X: rows in 4 groups, each row roughly a mix of its group's directions (some rows in no group)
X (159 x 12)
[[ -2   3   2   8 -30  10   6  23   5 -15 -19  -1]
 [-33 -13 -17  10  -9  -9   7  12  15  -5  -4   3]
 [ 15 -25  -2   5  17 -12  11  24  -2  -2   6  16]
 [-10   8   4 -19  20 -20   7 -19 -11  15 -12   4]
 [  5 -10  -3 -12 -19   8  13  26  -4  -8 -14  20]
 [ -7 -15  -1  11  33  15   2 -15  13   4  12   5]
 [-11  20  15 -18 -24 -19   0  -1  -9  -4   8 -10]
 [ 26   8   5  -7 -11  11 -14  19  -4  -4  22  11]
 [ 20  11  23  10   3  19   6  10  -5   3 -11  21]
 [  1 -17  -6 -17  -1  14  29  -1   0  -3  24   3]
 [ -7   6  11   1  26  -2 -11 -13 -29   9   0 -10]
 [ -9  12 -13  19  27   7 -18  -8  12  11  -5   7]
 [-19 -10  -2 -11  17 -17 -10 -20   7  12  20  -2]
 [-31   5   4   9   7 -13  -9 -11  -7 -11 -16 -18]
 [ 25  16   8  12 -26  13  -5  11   9   2  11   4]
 [ 11   6   5   2 -12 -16 -17  13 -10  32  -7  -7]
 [ 19   3  13  -5  11  12  -7  18   6  -7  14  28]
 [  3   9  19 -13   0 -16 -14 -14   8  -6  30  -3]
 [ -2   3   5   5 -12 -16  17  -1   3  19 -16 -30]
 [ 24  21  11 -18 -10  11 -12  11  12  -4  10   7]
 [ -8  38   6  14  -6  -3 -18 -10  -5  -3  -2   3]
 [ -4 -14  10  12  30   7   4  -9   8 -17  12 -16]
 [ 22   8   6   6 -16 -15   6  24  -4 -10 -19   9]
 [ 33   5   1   0  -6  19  14  20 -10   1  -7   6]
 [ -4   8  10  21  -5   9  -5  19  23   5  16  19]
 [ 20   5   5 -30   7   9   2   6 -20  -4  -2  19]
 [  0  -8 -16  26  25  14   8 -14  10  -1  -9   2]
 [ 12  17  27  18   3 -10 -20   2   5   8   6 -12]
 [  4  12   2  14  34  19  -8  -5  -6  10   1  11]
 [ 28  -9   3  13 -13  23   9   0  13  -7  15   0]
 [ 19   4   9   9  30   7  15   5  -9  11  -7  16]
 [-24 -24 -14  18  11  -6   4  -9  17   4   6   5]
 [-27  19  12 -11   0 -14  -9 -12 -10  15   6  -9]
 [ -6  15  10 -17  27 -13 -17  -3   3   1 -20   3]
 [  5  20   3  -7 -32   3   4   4  22 -11  -9   6]
 [-11 -21  -1  28 -10 -18  -1   2   3 -12  13 -14]
 [-26 -13  -4 -11  -5 -19  13   0  -1 -22   5 -15]
 [  5  -5 -11  19  19   1 -21  -4 -17  -5 -22 -11]
 [-20  14   7 -20 -28 -13  -9   1  -7  -3   8  -9]
 [ 11   7 -18  -6   1 -24 -19 -14 -14  -3 -17 -10]
 [  3  17  14 -10 -25  -1  -8   3  15   7  25  -6]
 [-18 -11  -3  15  24 -18   9   1  -3  -9 -22   5]
 [ 15   1 -11  20  23  19  13  -2   3   2 -13  17]
 [-15   6 -17  13 -30 -14  -1  -4  10  -3 -13  11]
 [-15   2   3  -6 -13  13  22 -17 -18 -16 -15   7]
 [-29 -18 -10 -12  -5  -3   4  -1 -12 -17 -18  -3]
 [ 20   6   3  17  19   9 -20   9  13  17  11  -2]
 [  4  28 -13  10 -15  22  -4   0   9 -10   3  15]
 [ 14  13   5  -7 -30 -10 -20  10 -12   7  -6  -9]
 [ 12  18 -17  21   6  25   0  -5   4  -6  -9  16]
 [-20 -16  10 -22  -9   4  11  23  -5 -15   6  -5]
 [ -3  37  -5  -2 -16  -4   2 -13   5   3   8  18]
 [ 23  12   0  13  22  16 -17  -2  -4  12  -1  14]
 [ 19 -14 -15  23  10  14  -4  14   4   4  -6  20]
 [  5  -4   1   4 -24   6  15  32   9   9  -4  14]
 [  1  11   8  10  28   0 -15  -9 -20  18 -12   3]
 [ 26  14  16  10 -14  23  -3  -7  13   4  10  -1]
 [ 13 -10  19  16  30  -4   9  -2   6  -1   9 -16]
 [ -9 -10  -8  -8  14 -11 -22 -19   5  10 -19 -18]
 [ 28   4  12  -6  -6  -1 -25  11 -20   1  -6  -7]
 [ 18 -10  -8   5 -24  -9  12  17  -8  -9 -20 -11]
 [-27  -9 -16   7  14   3   5 -21  20   1   8   6]
 [ -5   4  22  -6  16 -14 -20 -15   7   4  22  -8]
 [-28  17   0   4 -25   4 -16  -1   8   3  13  -2]
 [-17 -13 -12  -3   8 -17  22  -6  -1  19 -17  11]
 [  6  10  -1   7  -4   7  27   5 -10  14 -31   1]
 [-15 -31   0   9  10  -7  10   3  26   2   4  -4]
 [ 16  22   3 -17   4  14 -13   4   6  15 -11  21]
 [ -4  11  19 -17 -16 -16 -11  14  -1  15  20  -2]
 [ -4   7  15   1  -2 -20 -24  -7  -1  16  13 -23]
 [ -9  14  12   6  12 -11 -26 -23   6   5  11 -11]
 [ -1  24   7 -13 -21  -1 -14   9 -12 -20 -10  11]
 [  0   8 -13 -11  16   6 -12   1 -28  15 -18  12]
 [-19 -16  -2 -23 -23 -10  15  16   1  -1   0   3]
 [  3  -5 -18  25 -10   9 -12   0  -6  -6 -27  14]
 [  1  13  11 -20   9 -33  -4 -16  -5   1  10  -1]
 [  3 -18   2 -25   5   4  29  14  -9  -6   5   8]
 [ 13 -11  -8   6  15  18  24  11  -1  -5 -15  20]
 [-17 -23 -17 -21   5   8   4  -6 -11 -13  -8  15]
 [-24  12   4  13   7  -6   3 -16 -24  13 -14  -3]
 [ 30 -16 -15  -4 -16  14  11   9  -7  -1   1  12]
 [ 12 -11  13  10 -17 -24 -11  14  13   2  20   0]
 [ -8  -7 -15   1 -15  22  21 -13   8  13  -9  17]
 [-21  -6 -25 -11  -7  28   6  -2  11   2   0  -5]
 [ 30  11  10   3  20 -15  -1  -8  -5  14   8 -11]
 [ 21  13  13  13  18  29   2   0   4   6   8   0]
 [ -4  33   6 -14  -9   7   0  -7 -21   5 -16   2]
 [-18  -9  -9 -14   9  10  17 -20 -19 -13 -13  -6]
 [-22   2   3 -10  32  13 -10 -14   8   5  10   1]
 [  8 -19  -6  -3  26  20  17  -3   0  -2  -3  19]
 [-31 -15 -14 -19   0 -19   2  -4  -2   3   2  -9]
 [ -7   6  -4  19 -10 -14 -18   9  -1  -4 -32   6]
 [ 10  -9  11  -5 -20 -16  22  24  -2   4  -6 -12]
 [ -6 -14  13  22  21 -23  -2   3  16  -6   3  -8]
 [ 17  15   9  -1   7   4 -35  -5 -16   7   3   1]
 [-14  -7  -7  -6  28  -3   3 -31  -5  10   0  -9]
 [ 26  14  -2  -1 -26  14  -6  13  13   0   4   9]
 [  2  -8  -2  35   2  -1  16   0  -6 -18 -19  -1]
 [ -5 -37 -10 -10   3 -12   7   1  -9 -15   7  12]
 [  3 -20  16 -15  -6 -19  -2   2 -14 -12  -4 -25]
 [ -1  -5  -1  14  25  -9   0   1 -24 -17 -20  -7]
 [ -1  -4 -13   2 -19  37 -10   3  12   7  -3  -1]
 [ 19  -8 -16  13  30  -6   5   3  -4   3   2  21]
 [ -9   0 -15  18 -15   4  -2 -17   7  19 -26   0]
 [ -7 -27  -6 -10 -14  -3  18  25   1   6 -12  -1]
 [ -6 -11 -10   5   0 -40   0 -12  -2   2  -8 -13]
 [  0 -22 -26 -10  -8   6  17  10  -5 -19  -9   5]
 [-18 -13 -21  21  10 -10  -9 -22   1 -12  -2  -2]
 [ 18  -1   1 -23 -15   6  -3  13  20 -10  22   1]
 [  9 -18 -22   0  -4   7  -3 -10 -12 -13 -30   4]
 [-22  13   7 -13 -15  -2 -22   0 -17  -6   2 -18]
 [  1   0  -1  26  34  14  -2 -11  10   4   5  -3]
 [-12 -15   8 -12  16   0  11 -12 -15 -28  -5 -11]
 [ 11  18 -18  -3  -6   4   3   5  23  22  19  -6]
 [  3   2   4 -12   4  32   8   5  -9 -19 -19  11]
 [ -6   0  13  -5 -17  -2 -24  22  -4   8  10 -22]
 [-25 -22  -7  -9  22  -8   4 -14  -6  13   7  -5]
 [-10 -17   8  11  14 -17  -7  -3  -7   8  25 -20]
 [ 12 -14 -14 -23  19  -3  19  15  -2   4  16  -2]
 [ 12   1   0  27  15  12   8  -2 -21  -4 -20   8]
 [ 13   8  13  -3   7   0 -21   4 -18  10  27 -14]
 [  2  15   6   1  -6 -16 -31   1   9  24   3  -8]
 [-29  14  -1 -13 -12 -17 -13 -17  -8  -1  -4  -8]
 [ 13   0  -4  17  20  11 -15   3 -18  16 -22  -3]
 [-17  21 -22   1 -19 -14  15   6   0   6  11  -9]
 [-15  19  17  12   8  -4  -5 -15 -26   9   3 -12]
 [ -3  -7  -3   2   7  -6  -2 -20   3  20  18 -31]
 [ -2  17  16  19  27  18   5  -7 -11   1  -8 -10]
 [ -1  16 -15  15  34  12  -1  -6  -2   8 -11   1]
 [ -9  14   0 -27 -14 -13 -17  -6   5   6   0 -23]
 [ 18   9   9  25   3  10  -8   7  15   9  24  -8]
 [ 15  10  -3 -17 -16  19 -10  14 -17 -11   7  16]
 [ -4  -7 -17 -21 -26   4  -3   5   9  -3   3  25]
 [  7 -40  -9   6  12  -4   9   2  11   3  -8  -5]
 [ 10  23   5 -13  14  -8 -22  -9  11  19  11  -4]
 [-22 -13  17  17  25   2   3  13  -5 -10  -6 -10]
 [ -7  15  16 -23  -7 -15 -12   6  11   1  24  -9]
 [  1  27   6  19   6  26  10  -6  -3   8 -16   1]
 [ 26 -17 -11  14  20 -22   2  -6  -5  -7  -2  -2]
 [-34  -9  -6  -1 -16  -5   0 -23   2   8  -9  -2]
 [ 14  11  -7  14   2  16  -5   3 -12 -27 -15  17]
 [ -6  -6  -5  31  20  -6  -1 -18  14   5   6 -14]
 [ 12   6  19   8  31   0 -16  -2  -8  17   9  -2]
 [-25  -5 -16 -26   5 -12  -8  -7  -4  14 -12   1]
 [-11 -28 -21  10 -22   0  -4   1  13  -6   9   8]
 [-17   2  -8  15 -32 -11   3  -5 -10   0   2 -19]
 [-16  -6   1  11  39  -6   6  -9 -10  -8  -4   6]
 [-12 -12 -32  -3  -8  14 -18  -2  17   6  -1   7]
 [ 30   4 -11   6 -13 -12  -3  23  12  14   5   3]
 [-23 -17 -20   4 -22 -10   6  -3  -1  15  10  -8]
 [ -8  25   1 -15   9   6   7 -12 -11   1 -26  15]
 [  1 -18  -6 -10  11  24  26  -2  -3  -2  10  18]
 [  6   7  17   3  12 -14 -19   1 -18  23  -2 -18]
 [  7   8 -11  -8  -5 -19 -34 -10  -6   8  15   2]
 [ 10  -4  13 -26  23 -12 -11 -11 -11   0  14 -10]
 [ 14  29   6  21   2   2   8   0  -9   1 -24   1]
 [ 26   0  23  12 -19  -8   8  20   1   1   8   1]
 [ 14   4  10  22  33   1   6  -5   8  14   6  -1]
 [-14  -5  13 -20   5  -4 -14 -13   4 -18  27  -2]]
one row of each group, then the others: which group is each in?
[ -8  10 -12 -18 -33   0   1   8   7  -1   4  20]
B
[ 6 28 26  0 -8 12  1 -4 -4  4 22  1]
Q
[  8 -18  32  -5   4   1   9  15 -11 -10  11 -12]
J
[-22 -20 -20  10   4  -3   6 -22   1   1  -5 -18]
L

[-13   0   7  14  30   1  16  -8  -8   1 -18  16]
Q
[ 17 -18  14  -5   2  -4 -27  11 -14   4  -1 -18]
B
[  2  14   8 -27  11 -15 -22  14 -11  -3  10  -6]
Q
[-12  17  -7 -23 -11  -4 -14  -5  14  21 -13   9]
Q
[ 28   4  24   7   7 -18 -18   3  -6   4   8  -5]
J
[  9   0   7 -11 -22  -4  -8  22  -2 -29 -10   6]
L
[ -6   4 -12  33   5  11   7   3  -1  -3 -22  17]
J
[  8  24  14   8  23  -9   3 -19  -4  14 -10 -11]
L
[-24 -15 -11 -20 -26 -15   6   2   5   4  -2   0]
B
[ -4  12  17 -10   2  -8 -33  -7  -8   7  18 -10]
B
[  4 -25   3 -12 -19   1  19   4  -8 -13  18 -13]
J
[ 18  -1   4   6  -6  15  21  14  18 -14   4  20]
Q
[ 11  25  15 -23  -1   6   8  -4 -16   3 -19   5]
J
[ -2   9  21   7  -4 -19 -15   5   3   3  27 -19]
Q
